In the rows, 128 means zero.
One turn sends every row of this set to another row. A few are shown first. Where does it send the rows asked after them?
F: [142 137 135 128 132  91 140 132 140 146 129 103 129 118 153  88  88 123
 117  98 139]
X: [137 143 135 149 150 108 133 103 123 130 142 118 136 128 148  86 105 144
 131  82 150]
V: [143 154 132 142 142 126 135 130 147 122 141 124 134 131 139 143 114 119
 135  83 142]
L: [137 117 162 159 116 113 125 121 148 122 127 123 119 132 142 107 118 107
 137 133 143]
N: [139 122 128 150 121  64 128 136 165 139 128 115 111 140 142  92 136 126
 139 101 145]
Z: [133 135 134 158 150  89 135 113 146 137 137 121 155 132 130  74 126 112
 134  91 136]
B: [148 131 132 148 136 114 113 109 154 122 138 129 137 138 110 136 121 115
 137 122 144]
J: [133 116 124 143 138  91 147 110 162 139 133 115 124 150 108  93 136 120
 147  99 142]
R: [131 151 136 143 135 121 136 110 142 120 154 123  96 132 141 121 111 141
 147  90 140]
S: [134 115 129 157 130 122 139 133 158 136 146 127 111 129 158 116 135 155
 142 100 134]
G: [146 131 140 131 141  76 104 148 142 136 152 117 116 125 157 100 106 123
 127  99 139]
D: [109 125 137 153 135 106 123 119 147 140 131 119 132 133 155 101  86 128
 131 132 147]
C: [143 110 141 154 110  97 143 128 156 142 119 122 119 156 148 125 116 120
 143 113 126]
M: [138 141 144 148 161  88 125 146 157 122 141 107 120 116 132 133 112 135
 117 109 144]
H: [142 133 124 138 160  92 129 111 145 130 147 141 145 155 113 111 127 123
 129  95 135]

C moves to F
S moves to D
Z moves to H
And these:
B moves to N
L moves to G

One turn sends every row of this set to another row. A few are shown first. Where does it send the rows asked after them?
por: [131 120 121 151 137 135 123 144 137 118 127 143 128 137 116 143 115 123
 133 132 115 106 147 130 108 122 103 119 119 145]
Gupe: [113 121 132 131 143 121 107 121 131 118 128 136 127 121 142 163 114 137
 129 122 115 101 154 126 116 138  98 119 134 140]
Lod: [153 123 128 147 137 128 111 125 151 110 147 132 142 124 128 137 141 105
 133 149 124  99 129 127 118 115 105 110 105 131]
zit: [ 97 127 124 136 139 140 112 121 131 121 134 157 129 128 123 124 128 117
 128 114 112  99 115 129 119 150 167 116 144 132]
refa: [129 132 123 149 145 122 111 120 143 141 130 142 135 127 102 127 140 110
 122 129 137 106 100 125 112 121 143 115 115 163]
Fefi: [137 125 146 133 154 105 115 111 154 107 147 136 133 121 148 151 143 112
 139 143 119  94 117 130 129 140 107 105 116 148]
Dutug: [121 129 127 152 115 114 114 148 132 130 125 140 146 125 139 104 147 120
 134 142 111  84 120 133  91 115 141 129 131 147]
zub: [108 132 124 134 123 109 106 128 120 105 131 141 126 128 155 143 145  64
 140 118 104 108 128 131 132 131 145 111 141 148]
Fuzum: [ 95 116 106 145 138 122 111 129 127 143 137 142 161 111 135 133 127 111
 111 109 111 113 149 132 106 125 125 122 107 161]
sasa: [122 122 126 138 137  72 119 130 145 108 131 117 143 129 136 161 142 108
 128 131 117  97 123 132 113 147 125 115 153 145]
Zitig: [126 108 134 150 151 109 126 120 132 106 125 128 126 149 139 147 128 130
 139 133 102 107 136 117 124 139  99 109 116 153]
vuror: [103 114 120 132 142 120  99 128 112 124 124 125 129 147 113 120 136  98
 134 125  94 109 111 130 106 145 156 103 133 137]
Mokan: [ 84 112 128 146 151 108 110 121 126 133 130 146 165 128 166 142 137 111
 125 112 120 100 135 123 118 152 118 119 112 163]
rel: [ 93 130 125 116 130 137  84 131 116 120 119 112 148 114 153 122 137 105
 119 129 106 106 140 134 121 125 146 121 113 148]
Tebak: [119 115 134 141 149  97  87 102 121 133 119 110 141 140 135 143 155 108
 127 136 129 104 101 110 120 139 126 107 116 152]
kiz: [104 128 134 140 132 103  80 129 123 127 140 135 146 105 158 133 143 141
 139 121 109  88 123 134  94 120 141 122 142 134]
gebos: [115 129 115 143 119 124  99 118 118 104 144 138 129 119 147 139 146  76
 131 110 101 115 139 124 132 111 146 110 138 134]
Kefem: [120 119 127 149 127  87 111 117 119 115 132 131 146 127 156 119 150 140
 140 142  93  97 112 124 120 127 152 115 118 155]
gif: [ 91 127 145 130 159 126 104 134 128 107 124 127 136 130 162 126 138 106
 135 123 107  99 102 137 116 138 152 116 112 166]
mot: [ 98 110 126 136 129 134  99 106 111 113 125 127 141 142 140 121 146 112
 124 123 107  94 128 107 122 149 149 112 142 114]
Vuda: [136 133 130 118 138 112  92 123 147 125 144 129 137 103 133 156 131 106
 129 143 122 101 138 142 115 128 103 110 122 139]
ves: [132 120 125 167 142  98 128 131 163 103 147 132 143 131 119 139 150 116
 130 117 117 101 123 124 113 121 128 113 148 137]
danim: [109 125 127 151 143 157 107 128 128 100 134 131 147 123 147 114 139 117
 122 121 114 102 117 124 120 110 159 123 100 141]
rul: [107  99 114 169 152 120 122 125 118 122 137 136 162 137 147 135 137 107
 121 113 117 108 121 119 101 128 124 118  94 155]
bupu: [111 135 132 136 133 129  84 103 140 143 129 139 148 113 135 139 146 122
 115 124 151  93 130 111 127 132 129 123 135 138]
dukof: [115 128 127 153 132 126 115 126 125  95 142 147 122 127 153 143 146  70
 136 107 110 104 116 126 119 117 148 114 139 137]
zolol: [128 125 111 147 121  96  98 136 146 115 139 126 158 122 123 152 141 119
 129 128 126 106 153 129 127 125 128 115 150 124]

Kefem moves to kiz
rel moves to danim
And these:
Lod moves to Fefi
vuror moves to mot
Fuzum moves to rul
zub moves to gebos
bupu moves to refa
Zitig moves to Gupe
ves moves to sasa

One turn sends every row of this set to another row. A few are shown first. Where does it send the rows asked after them?
laluz: [126  95 123 129 159 109 160 130 144 139 111 115 111 124 124 123 125 132
 130 111 123 167 129]
fofo: [149 109 134 143 123 106 131 155 137 150 134 106 134 130 112 136 136 141
 108 113 131 144 146]
pezir: [127 111 115 127 143 107 142  99 115 135 102 118 124 100 117 121 130 135
 139 106 129 166 114]
noza: [134  95 128 129 163  86 145 131 129 122 111 104 125 144 118  87 140 145
 109 126 143 163 132]
ret: [140  99 137 129 104  89 121 125 127 150  99 124 127 105 107 127 141 148
 118 117 139 139 116]
puni: [115 120 140 116 111  86 121 109 141 134 101 103 125 151 102 103 140 125
  92 124 128 165 111]
Lev: [143 104 138 119 121 100 143 139 146 163 122 119 119 147 110 127 132 131
 100 112 131 143 148]
Lan: [139 114 144 121 128  79 114 120 130 140 128 101 140 152 115 105 145 132
  93 137 149 150 147]
poga: [127 125 114 143 164  96 126 105 116 121 119 102 151 121 118 104 146 142
 126 126 133 169 128]
Mus: [127  94 126 128 165  84 151 128 129 124 107 106 123 144 114  90 137 143
 113 125 143 163 132]
Zime: [115 132 150 110 120  92 137 106 119 149  91 108 116 138  94 126 137 136
 100 106 130 150 121]
kefo: [134 124 121 152 127  99 105 127 132 141 122 112 149 112 130 144 146 133
 104 130 141 152 132]
noka: [122 112 114 124 144 107 140  98 115 130 103 113 123 106 118 114 129 136
 142 109 128 168 114]
sebe: [130 140 124 129 124 100  94 102 123 138 114 115 147 120 117 126 147 130
 108 137 134 152 134]
rasaz: [123 125 113 139 169  95 129 109 116 123 119 100 147 128 118 105 143 146
 129 125 135 171 129]
fomiz: [113 141 142 136 140  97 123 114 146 145 114 106 143 137  93 141 141 125
 102 127 111 165 130]
ligob: [138  98 146 131 109  82 120 123 117 129 120  98 135 125 119 107 145 132
  98 124 157 139 135]
letu: [135  92 127 127 159 107 160 134 143 143 113 115 110 125 126 124 126 135
 126 109 126 166 130]
zar: [132 118 135 120 110 108 125 108 137 161 103 132 125 109 110 137 138 133
 123 113 119 139 128]
zipet: [118 138 145 123 132 104 132 125 149 155 123  94 125 157 125 135 142 134
 102 108 119 164 129]

kefo moves to ligob
zar moves to sebe
And these:
zipet moves to Zime
noka moves to rasaz
poga moves to noza

